(in the rows, 128 means zero)
The same turns and mirrors carry the whole set onto itself and the rows of a family onto each other. Which other rows belong to the same family as each row named below? List them in the order they appear above.
These 15 rows form 5 families of 3 rows each.
Kan: [140 135 118 134  93 160 125 109 134 140 142 154  97 135 140 107  71  90
  69 116 148 132 131 160 123 102 152  96 108 143 144 118 118 150 151 108
 138 118 107]
Puvu: [121 144 131 100 106  75 101 132 119 148 106 140  86 117 109 106 100 139
 117 143 137 173  87 136 127 112 141  97 125 132 175 116 153 140 157 122
 135 127 112]
bor: [124  97 121 110  98 135 115 127 126 146 153 141 107 117  99  95  89 106
  64  85 157  93 131 144 124 116 130 119 126 124 114 115 126 136 158 121
 122 105  77]
pofif: [177 135 121  98 105 142 165 169 140 117 117 150  82 121 135 149  95 138
 126 133 138  95 138 155  97 109 139 101 118 119 136  81 108 123 131 113
 119 112 119]
Teno: [158 166 108 105 116  81 116 121 135 116 104 143 108 129 104 129  97 137
 112 153 109 165 115 149 135 131 151  94  99 135 158 108 128 155 130 133
 120 128 116]
Nogol: [133 128 103  95  95 131 125 116 129 148 146 134  84 135 115  74 121 111
  78 105 148 126 139 136 119 104 154 109  86 151 131  81 104 176 168 146
 139 149 105]
ribu: [161 132 149  65  82 118 159 175 126 162 120 153  71 112 120 122 103 158
 130 144 125 114 111 141 118  98 120 110 121 100 156  82  97 126 145 113
 119 111 125]
Ved: [126 104 137 122  86 162 109 127 119 172 133 157  95 106 131  91  72 122
  86 121 140 127 124 149 116  90 140 108 121 128 143 109 111 116 171 138
 141  92 103]
Bepa: [163 127 115  58  95 119 147 164 139 135 146 142  80 113  91 137 114 139
 120 126 115  72 118 142 123 132 107 124 145 100 136 101 114 128 138 125
 101 120  95]
Kima: [176 135 123  67  99 115 150 169 142 165 133 126  94  86 131 137  95 151
 121 126 133  82 127 117 120 130 114 130 119 116 145  99 103 128 124 114
 105 120 119]
Bozez: [129 155 111  84 124  72 105 111 123 152 114 129  94 102 120 124 112 115
  96 144 139 148  97 118 131 152 128 124 115 130 161 132 147 156 143 124
 122 132 123]
ludim: [141 136 101 104  97  91 121 120 115 119  95 120  90 128 101  98 134 140
 124 154 113 118 155 132  99 144 134 106 115 140 157 114  98 148 147 156
 145 144 116]
Buke: [150 122  81  86  93 146 137 151 152 121 148 126  49 122 119 120 118 162
 107 118 140  86 127 135  96 130 127  98 125 151 153  88 101 131 163 122
 150 131 118]
Tode: [133 102 118 122 115 155 109 127 124 169 143 124 107  94 143  99  84 100
  72 106 166 107 118 132 120 113 132 126 113 134 114 133 113 133 153 123
 126 114 107]
mebe: [117 135 102  82 112  67 103 123 112 125 120 136 103 122  86 108 122 120
  96 136 133 136 111 157 135 138 117 127 126 119 145 138 151 146 135 116
 121 144  95]

The rest of the family of Buke: Nogol, ludim
The rest of the family of ribu: Puvu, Ved
The rest of the family of Bepa: bor, mebe
The rest of the family of Kima: Bozez, Tode

The same turns and mirrors carry the whole set onto itself and the rows of a family onto each other. Which other rows belong to the same family as each row named below? List them in the order they appear above.
These 30 rows form 5 families of 6 rows each.
Dulig: [139 122 146 147 127  90 122 132 103  97 106 136 125 144 152 140 133 126
 113 156 119 151 139 112]
nadig: [113 117 119 107 144 170 118 117  88 109 117  98 118 154 135 118 114 115
 146 129 149 116 123 137]
netu: [115 157 145 126 129 138 123 111 160  92 142 121 159 112 124 124 111 128
 122 128 123 157 133 151]
Vutel: [142 137 113 143 119 167 114 117  99 157 142 120 145 130 112 122 154  97
 146 141 106 114 148 137]
kun: [132 143 146 124 116 116 124 105 147  85 154 117 158 114 106 157 127 126
 125 125 123 152 129 139]
Lamad: [143 132 121 115 135 102 146 153 154 137 156 135 127 151 151 143 126 119
 117 155 114 136 125 150]
doba: [151 115 113 111 136 105 133 145 152 137 162 145 130 160 150 132 133 116
 125 145 128 137 126 152]
nek: [116 126 139 106 141 163 101 130 102 123 111  86 111 138 141 122 107 110
 153 136 150 116 138 149]
biz: [139 117 111 133 116 148 128 136 108 137 129  96 101  98  83 138  91 109
 131 121 118 131 118 113]
bege: [127 120 128 154 126  85 124 111  99 114  99 138 138 135 134 122 128 122
 120 148 125 155 154 101]
lal: [130 130 124 125 132 147 118 149 122 135 138  97  99  90  80 134  97 113
 124 144 125 134 137 103]
tirib: [131 144 140 133 129 118 120 107 160  98 147 123 165 113 113 142 121 135
 116 111 112 150 124 138]
zofid: [125 126 131 154 127 155 104 117 101 162 138 125 161 131 124 123 138 113
 143 135  91 122 154 105]
lovam: [122 131 117 143 130 139 110 153 110 149 130  95 101  98  91 145  98 115
 134 121 134 118 131 109]
Fus: [140 114 108 107 143 114 137 160 152 139 159 140 114 148 148 155 122 106
 127 142 130 146 140 131]
vud: [141 129 108 115 129 103 151 148 140 126 171 147 132 168 134 138 128 123
 130 139 127 130 133 144]
Moze: [144 112 138 137 129  86 114 128 100  89 105 142 125 137 140 123 128 126
 116 136 126 156 137 107]
konev: [122 140 132 151 125 154 111 117 104 176 137 115 141 124 126 111 138 105
 155 137 104 110 148 135]
piro: [141 111 151 131 109  96 138 120 100  95 106 146 120 144 141 123 129 122
 118 132 122 152 138 113]
Tuk: [117 111 131  99 144 171 119 122 105 115 114  96 110 150 140 114 112 113
 153 149 144 117 144 139]
pekov: [121 154 148 140 136 112 131 113 156  91 137 112 160 119 122 151 118 140
 119 128 111 148 121 138]
lised: [121 136 122 145 121 168 120 110 112 166 149 123 146 123 113 113 141 110
 143 146 101 109 155 127]
gifig: [126 138 123 144 138 162 115 120 112 167 146 122 142 138 119 119 145 112
 147 149 100 114 168 115]
rupi: [119 116 136 102 145 162 115 118 128 119 104  87 142 151 131 110 105 118
 150 142 150 122 131 151]
Vip: [150 117 106 118 145 107 128 160 153 140 166 136 134 152 149 138 140 119
 123 136 121 140 141 142]
Paduv: [133 105 136 142 135  87 119 120 103 105 101 133 134 143 150 112 134 132
 111 132 130 153 140 112]
fegu: [126 123 113 130 128 143 121 144 110 130 122 100 100  95  79 142  99 117
 127 132 129 123 138  99]
rez: [111 118 141 102 150 165 122 113 111 119 102  91 114 149 132 106 110 121
 141 148 149 122 142 132]
lon: [135 122 116 118 133 135 115 176 114 135 133 111 106  96  91 130 100 107
 122 140 132 132 122 105]
nulo: [132 139 144 131 130 118 114 118 158  93 147 107 157 101 116 129 114 135
 116 120 117 162 126 145]

The rest of the family of tirib: doba, Moze, Tuk, lised, fegu
The rest of the family of biz: nadig, Vutel, kun, vud, piro
The rest of the family of bege: netu, zofid, Fus, rupi, lon

The same turns and mirrors carry the whole set onto itself and the rows of a family onto each other. Which other rows belong to the same family as each row named below? List them in the order they appear above.
These 32 rows form 4 families of 8 rows each.
Tuguz: [111 139 125 104 125 109 129 137 127 103 124 114 155 148]
pefuz: [147 126 133 116 137 136  88 109 119 118 121 133 136 147]
reli: [129 125 166 160 105 130 142 135 134 159 119 140 123 129]
ros: [122 125 141 133 152 151 131 137 136  94 120 131 158 131]
nam: [138 115 133  96 170 131 120 141 131 123 127 110 143 115]
Nivu: [121 124 160 167  96 122 154 138 122 146 113 129 125 117]
resoz: [145 108 109 104 164 136 131 130 129 104 127 115 139 121]
zin: [135 127 123 142 119 139 116 100 115 171 132 149 115 114]
kop: [159 113 110  99 152 133 145 155 122 113 139 134 145 114]
Tosip: [127  99 129 138 121 113 156 145 137 163 116 133 125  84]
mup: [138 145 113 119 143 167  98 122 125 132 131 135 150 124]
lupo: [110 122 105 136  95 105 145 123 135 167 116 121 128 104]
Dum: [121 133 108 113 138 125 147 125 127  92 126 111 146 147]
livi: [136 143 118 128  96 102 155 132 135 167 134 105 115 120]
lefa: [140 157 156 132 146 136 125 135 139  96 131 136 138 133]
zufi: [160  95 133 122 109 104 148 151 128 156 125 130 112 105]
Kesab: [129 137 147 157 108 127 150 133 124 135 134 172 121 105]
pomem: [130 141  98 109 135 123 151 126 117 126 139 117 154 157]
doboz: [151  99 140 140 116 115 153 150 118 148 119 126 111  86]
Nopu: [138 121 127 143 104 138 109 124 119 163 114 119 114  85]
mol: [121 130 110 118 140 154 102 116 131 109 116 119 153 135]
Voda: [126 141 158 122 153 133 134 145 128  90 122 135 136 131]
zage: [118 119 109 128  90  96 151 127 122 160 135 136 149 122]
fovep: [142 133 132 138  93 139 102 132 131 159 119 136 111  97]
kitof: [115 130 139 160 106 120 156 123 128 145 115 149 105 110]
Gurat: [130 117 120 143 115 131 124 110 123 163 112 143  98  94]
gafu: [134 138 114 101 116 102 127 142 136 104 131 114 160 138]
Padul: [127 133 122 103 144 137  93 111 115 119 119 119 133 144]
Suni: [127 130 145 141 134 150 136 142 124 107 128 156 159 150]
Kiku: [155 115 135 102 165 119 130 140 137 131 135 105 154 128]
panad: [125 137 116 140  90 108 147 121 116 162 123 102 114 116]
dorit: [142 112 123 127 134 118 153 141 133 169 143 136 136  80]

The rest of the family of pefuz: reli, livi, lefa, zufi, fovep, gafu, Kiku
The rest of the family of mol: ros, resoz, Tosip, lupo, Dum, kitof, Gurat

